array([[164,  83, 193, 170, 191,  88, 187,  64,  74,  85,  81],
       [ 78,  78, 160, 107, 180, 168, 105,  72, 173,  95, 171],
       [ 71,  79, 177, 166, 163,  81, 178,  93,  89,  75,  83],
       [170, 174, 100, 129,  87,  72, 181, 162,  71, 168,  80],
       [181, 183,  67,  78,  63,  76, 112, 187, 158, 196,  71]]) → 170

array([[123,  75, 151, 124, 116, 133, 114, 120, 138, 107, 129, 129],
       [121,  74, 150, 136, 127, 127, 114, 113, 135, 102, 137, 136],
       [122,  78, 149, 128, 123, 131, 111, 118, 135, 106, 132, 133],
       [125,  84, 141, 154, 146, 118, 116,  98, 128,  96, 147, 148],
       [120,  79, 139, 150, 145, 124, 115, 103, 125,  98, 143, 143],
       [123,  88, 133, 160, 155, 120, 116,  98, 124,  97, 152, 147],
       [123,  74, 149, 120, 110, 133, 116, 128, 139, 112, 126, 129],
       [123,  75, 145, 137, 130, 127, 112, 110, 132, 100, 139, 138],
       [124,  75, 140, 147, 135, 124, 111, 105, 130,  99, 142, 142]]) → 123

array([[156, 138, 144, 191, 128, 101, 109, 140, 133,  89, 119],
       [144, 151, 123, 174, 124,  97, 116, 162, 139,  96, 112],
       [152, 143, 135, 183, 127,  97, 112, 148, 134,  90, 119],
       [149, 147, 124, 171, 122,  94, 123, 156, 131,  84, 114],
       [126, 161, 103, 146, 120, 103, 124, 178, 145, 114, 106],
       [140, 155, 116, 166, 121,  97, 121, 168, 139,  95, 109],
       [122, 162,  95, 130, 117, 104, 135, 180, 141, 112, 105],
       [119, 162,  91, 121, 115, 108, 141, 180, 139, 111, 101],
       [135, 158, 110, 158, 120,  98, 124, 173, 141, 100, 107],
       [131, 160, 102, 145, 117,  98, 132, 176, 138,  99, 105]]) → 135

array([[126, 188, 163, 155, 130, 147, 119, 125, 153, 150, 129, 122, 109,
        184, 171, 160],
       [176, 108, 105, 117, 125, 147, 162, 117, 120, 134, 159, 128, 145,
        141, 110, 127],
       [113, 194, 175, 162, 138, 146, 112, 135, 159, 153, 124, 127, 109,
        179, 182, 162],
       [189, 101,  99, 113, 123, 152, 170, 113, 117, 137, 168, 127, 149,
        143, 104, 125],
       [139,  83, 105, 115, 139, 113, 153, 147, 117, 111, 137, 154, 165,
         80,  94, 113],
       [175,  84,  92, 109, 128, 130, 171, 128, 114, 119, 156, 142, 162,
        109,  87, 117],
       [107, 151, 161, 152, 153, 127, 122, 162, 151, 138, 121, 153, 141,
        121, 154, 142]]) → 175

array([[ 95, 128, 159, 116,  93, 180, 142, 121, 128, 131, 136, 142, 118],
       [153, 145, 162, 128, 113, 128,  94, 139, 148, 128, 134, 128,  78],
       [ 81, 131,  95,  95, 128, 103,  65,  72, 128, 166, 113, 135, 148],
       [117, 200, 108, 120, 128, 200,  87, 128, 130, 128, 131, 132, 146],
       [ 99, 111, 128, 134, 128, 165, 105, 128, 124, 147, 156, 128, 128],
       [ 74, 162,  88, 106, 171, 128, 128, 130, 128, 128, 127, 102, 147],
       [ 96, 100, 103,  77, 128, 118, 100, 171, 104, 128, 128, 156, 110],
       [159, 160,  75, 103, 128, 162, 137, 112,  72, 110, 129, 128, 153]]) → 96

array([[150,  77, 140, 150, 143, 131],
       [107, 109, 156, 107, 162, 114],
       [134, 148, 155, 134, 146, 139],
       [123, 138, 116, 123, 147, 153],
       [ 97, 109, 162,  97, 163, 109],
       [146,  83, 139, 146, 133, 134],
       [106, 108, 153, 106, 157, 111]]) → 146

array([[145,  93, 140, 136, 122,  69, 167,  91, 142, 152,  69,  89,  84,
        134, 130],
       [158, 110, 144, 149, 137,  75, 113, 106, 139,  94,  97,  57, 111,
        143, 128],
       [110, 105, 122, 109, 104, 118, 190, 108, 133, 186,  86, 154,  76,
        114, 131],
       [130, 103, 131, 125, 117,  96, 170, 103, 137, 163,  84, 121,  88,
        126, 131],
       [157,  99, 144, 147, 134,  65, 138,  94, 142, 119,  82,  64, 104,
        142, 130],
       [127,  95, 131, 121, 111,  88, 188,  95, 140, 181,  70, 125,  74,
        124, 132],
       [142, 102, 137, 135, 126,  83, 153, 101, 139, 141,  85,  96,  98,
        133, 130]]) → 127

array([[148, 167, 147, 158, 173, 101, 112, 106, 107, 155, 171,  91, 155,
        113],
       [ 88, 145, 146, 125, 131, 155, 168, 152,  95, 144, 120,  93, 129,
        118],
       [126, 102,  86,  85,  95, 168, 162, 169, 155,  94,  87, 149,  85,
        166],
       [ 60, 100, 113,  74,  82, 190, 135, 174,  89, 165,  66,  80,  65,
         99],
       [180, 184, 162, 167, 186,  92, 119,  71,  74, 137, 198,  96, 155,
         79],
       [147, 137, 132,  96, 147, 106, 122, 103, 153, 103, 134, 183, 142,
        156]]) → 180
---
106, 185, 174, 161, 141 >> 106
189, 106, 163, 90, 58, 131 >> 189
167, 87, 129, 134, 191, 148 >> 167
143, 173, 184, 124 >> 143
198, 191, 70, 63, 76 >> 198
101, 163, 141, 184, 118, 83 >> 101
157, 143, 194, 100, 124 >> 157
---
178, 116, 76, 89, 166, 96
165, 151, 85, 94, 167, 108
163, 129, 88, 73, 199, 80
result: 166

111, 161, 138, 120, 127
133, 172, 195, 101, 155
result: 127

108, 88, 181, 70, 166, 119 result: 166

126, 131, 85, 65
181, 119, 109, 125
150, 147, 127, 129
result: 181

149, 118, 134, 101
161, 108, 110, 70
146, 127, 121, 97
result: 161

119, 155, 188, 150, 106, 110, 147 result: 106

118, 135, 88, 134, 152
174, 73, 136, 190, 154
result: 152

88, 158, 66, 176, 81 result: 81
---
136, 154, 116, 148, 146, 126
71, 114, 177, 134, 70, 79
| 136

143, 112, 128, 160, 116, 74
137, 156, 130, 98, 158, 136
117, 147, 127, 94, 143, 178
| 137

128, 121, 108, 133, 132
141, 154, 150, 146, 72
132, 131, 149, 146, 106
| 141

127, 179, 186, 116, 118, 117
139, 169, 170, 142, 142, 141
| 127

128, 94, 117, 90, 195, 133, 109
188, 109, 107, 92, 132, 107, 136
| 128

119, 131, 113, 143, 62, 81
159, 85, 144, 148, 120, 96
81, 184, 185, 135, 108, 141
| 159

120, 122, 181, 98, 121
102, 127, 164, 84, 130
106, 125, 168, 87, 129
| 102

66, 153, 173, 108
194, 77, 166, 76
| 66

76, 66, 95, 130, 110, 81, 128
133, 130, 133, 133, 132, 122, 127
| 76

108, 141, 147, 130, 113, 147, 120
145, 173, 74, 110, 126, 103, 169
130, 111, 152, 131, 134, 125, 97
| 145
